a =
[[114 137 155 137 134]
 [127 107 127 150 134]
 [101 132 117 120 115]
 [130 154 131 120 138]
 [133 141 122 104 119]
 [123 154 141 133 141]
 [117 145 112 133 145]
 [117 128 155 137 130]
 [107 145 117 120 119]
 [114 120 141 116 112]
 [123 128 151 137 134]
 [136 120 112 150 145]
 [120 141 136 104 115]
 [117 111 136 120 108]
 [123 145 112 141 141]
 [146 120 107 129 130]]
Rows and columns are numbered from 0.
What is the entry at row 0, column 2?
A: 155
What is the top-right entry?
A: 134
What is the entry in row 2 and column 1?
A: 132
The entry at row 0, column 1 -> 137
What is the entry at row 1, column 2?
A: 127
The entry at row 1, column 1 is 107
The entry directly below 116 -> 137
What is the entry at row 1, column 0?
A: 127
The entry in row 2 and column 0: 101
The top-left entry: 114
The bottom-left entry: 146
What is the entry at row 2, column 2?
A: 117
What is the bottom-right entry?
A: 130
The entry directly above 116 -> 120
What is the entry directly below 108?
A: 141

x =
[[122 141 144 137]
 [121 140 136 140]
 [121 121 114 130]
 [127 131 107 144]
 [132 115 103 136]
 [124 118 118 120]]
Read off the 1st entry, reading row by row.
A: 122
The entry in the top-right corner: 137
Read off the largest entry in the first row.
A: 144
Read off the bottom-right entry.
A: 120
Read off the 5th entry from the end, reading row by row.
A: 136
The bottom-left entry is 124
Read off the entry just left of the smallest entry.
A: 115

[[126 123 128 132 124 130]
 [132 110 129 139 130 130]
 [126 106 130 143 126 127]
 [126 118 128 132 128 126]
 [131 134 132 131 128 128]
 [134 125 131 135 124 129]
 [127 143 125 121 131 126]
 [129 130 127 127 126 133]
 [125 132 126 129 130 122]
 [121 138 127 121 125 128]]
Indices start at 0.
The bottom-left entry -> 121
The top-right entry -> 130
Which number is the entry in row 1 and column 0?
Answer: 132
The entry just right of 139 -> 130
Which number is the entry at row 0, column 1?
Answer: 123
The entry in row 2 and column 0 is 126
Which number is the entry at row 2, column 1?
Answer: 106
The entry directly below the smallest entry is 118
Which number is the entry in the top-left corner?
Answer: 126
The entry at row 0, column 2 is 128
Which number is the bottom entry of the column that holds the smallest entry?
Answer: 138
The entry just right of 110: 129
Which number is the entry just right of the smallest entry?
Answer: 130

m =
[[130 127 132 109 131 129 122 134 134 128 139 126 124 125 127]
 [125 130 119 124 135 127 138 134 129 119 127 121 144 116 137]
 [130 128 132 143 130 129 114 132 125 118 133 135 145 142 132]
 [105 135 133 146 133 137 127 116 132 123 136 127 143 129 134]]
Indices start at 0.
The bottom-right entry is 134
The entry in row 2 and column 2? 132
The entry directly above 145 is 144
The smallest entry? 105
The entry at row 0, column 2 is 132
The entry just right of the smallest entry: 135
The entry directly above the smallest entry? 130
The entry at row 1, column 0 -> 125
The entry just left of 139? 128
The entry at row 0, column 0? 130
The entry in row 1 and column 1 is 130
The entry at row 2, column 1 -> 128
The entry directly above the largest entry is 143
The entry at row 0, column 1 -> 127
The entry just left of 122? 129
The entry directly below 144? 145

X =
[[117 118 111 149 149 132]
 [122 110 102 149 155 139]
 [115 128 124 142 139 126]
 [117 119 112 147 148 132]
 [125 122 119 136 139 132]
 [117 137 136 133 129 121]
 [126 125 123 133 132 129]
 [129 136 139 120 117 122]]
Rows and columns are numbered from 0.
The entry at row 2, column 0 is 115
Report the entry in the top-left corner.
117
Report the entry in the top-right corner.
132
The bottom-left entry: 129
The entry at row 1, column 1 -> 110
Report the entry directly below 102.
124
Report the entry in row 0 and column 1.
118
Report the smallest entry.
102
Report the entry at row 2, column 1.
128
Report the entry just right of 120.
117
The entry directly below 142: 147
The entry just left of 121 -> 129
The entry directly below the largest entry: 139
The top entry of the column that holds the smallest entry -> 111

[147 128 152 128 127 126]
The entry just left of the largest entry is 128
The largest entry -> 152

W =
[[123 124 119 121 124 127 126 129 124 128 122 123]
 [130 119 113 133 127 123 125 124 121 133 119 117]
 [124 135 141 129 122 134 121 136 137 123 134 136]
 [151 134 128 141 137 134 135 132 128 136 136 138]
 [130 135 142 136 131 125 136 123 131 135 131 136]
 [123 146 144 127 126 138 126 137 138 125 137 142]
 [141 138 148 140 136 135 136 135 133 133 130 143]
 [121 136 145 125 124 136 128 135 136 121 137 146]
 [121 116 111 125 129 121 130 122 116 123 125 123]
 [120 131 134 126 121 129 122 133 137 129 131 134]
 [134 125 127 129 126 123 133 129 131 131 129 130]
 [133 131 124 132 131 122 132 127 130 131 128 134]
 [147 126 128 138 148 130 143 124 130 144 120 123]]
Rows and columns are numbered from 0.
The entry at row 2, column 0 -> 124
The entry in row 0 and column 0: 123
The entry in the bottom-right corner is 123
Which number is the entry at row 1, column 0?
A: 130
Which number is the entry at row 0, column 1?
A: 124
The entry in row 0 and column 2: 119
Which number is the entry in the top-right corner?
A: 123
The entry just right of the largest entry: 134
The bottom-left entry is 147
The entry at row 1, column 2 -> 113
The entry just left of the smallest entry: 116
The maximum: 151
Which number is the entry just right of 140?
A: 136
Which number is the entry at row 2, column 1?
A: 135
The entry at row 1, column 1: 119
Which number is the bottom entry of the column that holds the smallest entry?
A: 128

[[129 129 127 128 135 124 123 135 124 136]
 [134 132 126 130 130 125 121 131 125 136]
 [119 121 132 125 121 134 140 120 135 112]
 [132 130 129 131 111 135 136 111 136 116]
 [132 131 128 132 109 135 136 110 137 115]
 [118 120 130 123 131 130 135 130 130 120]
 [135 133 125 132 122 129 125 123 129 130]
 [118 121 128 121 149 122 123 148 120 138]
 [133 132 127 130 129 126 123 129 126 134]]
Counting starts at 0.
The entry in the bottom-right corner? 134
The entry in row 1 and column 2? 126
The entry in row 0 and column 2? 127
The entry at row 2, column 0? 119
The bottom entry of the column that holds the largest entry is 129
The entry at row 0, column 1 -> 129
The smallest entry? 109
The entry in the top-left corner? 129
The entry at row 2, column 1? 121
The top-right entry is 136
The entry directly below the smallest entry? 131
The entry in row 2 and column 2: 132
The entry just left of the largest entry? 121
The entry just left of the smallest entry? 132
The entry just right of the largest entry? 122
The entry directly above 115? 116
The entry in row 1 and column 1? 132
The entry in the bottom-left corner? 133
The entry directly above the smallest entry? 111
The top entry of the column that holds the largest entry -> 135
The entry at row 1, column 0? 134

Read these off the matrix that follows. Rows and columns are numbered from 0.
1) Which number is the maximum?
2) Which number is the entry at row 0, column 0?
3) Which number is the entry in the bottom-left corner?
4) Which number is the bottom-right entry?
5) Which number is the entry at the centre?
6) Which number is the entry in row 0 and column 2?
7) Which number is the entry directly below the smallest entry?
8) Which number is the entry directly below the centre entry?
128  109  129  121  138  150  125  138  128  117  116
147  138  142  119  121  129  108  123  124  136  138
118  135  119  137  129  113  141  124  130  125  125
1) 150
2) 128
3) 118
4) 125
5) 129
6) 129
7) 141
8) 113

Questions about the row below.
1) Give the entry just left of 124.
2) Give the entry just right of 137.
3) Give the smallest entry.
[111 130 130 124 137 142 129 141 154 132 152 152 114 145]
1) 130
2) 142
3) 111

B =
[[106 132 123 118]
 [120 127 140 148]
 [126 135 129 109]
 [115 115 123 115]
 [122 120 133 127]
 [121 124 126 137]
 [122 129 126 140]
 [103 120 136 132]
 [135 134 129 125]
 [128 106 116 109]
 [134 109 122 138]
 [140 115 109 126]
 [139 131 125 103]
 [137 121 149 120]
 [124 131 126 132]
 [125 117 117 103]]
Rows and columns are numbered from 0.
The entry in row 2 and column 0 -> 126
The entry in the bottom-right corner?
A: 103
The bottom-left entry -> 125
The entry directly below 118 -> 148
The top-right entry is 118
The entry directly below 139 -> 137
The entry just left of the largest entry?
A: 121
The entry in row 2 and column 1?
A: 135
The entry in row 1 and column 0 -> 120
The entry in the top-left corner -> 106
The entry at row 1, column 1?
A: 127
The entry in row 0 and column 2?
A: 123
The entry at row 0, column 1?
A: 132
The entry directly below the largest entry is 126
The maximum?
A: 149
The entry in row 2 and column 2?
A: 129
The entry directly above the largest entry: 125
The entry in row 1 and column 2?
A: 140
The entry just right of 136 -> 132
The entry just left of 116 is 106

Questions about the row below.
1) Give the entry just right of 129.
2) Give the entry just left of 107.
127  146  132  128  113  121  139  133  135  130  129  127  124  121  107  135
1) 127
2) 121

grid =
array([[121, 154, 151, 124],
       [127, 138, 151, 104],
       [147, 111, 127, 113],
       [138, 101, 127, 119]])
Indices start at 0.
The entry just left of 124 is 151
The entry at row 0, column 1 is 154
The entry just left of 119: 127
What is the entry at row 0, column 0? 121
What is the bottom-left entry? 138
The entry at row 1, column 0 is 127
What is the entry in row 2 and column 0? 147
The bottom-right entry: 119
The minimum is 101
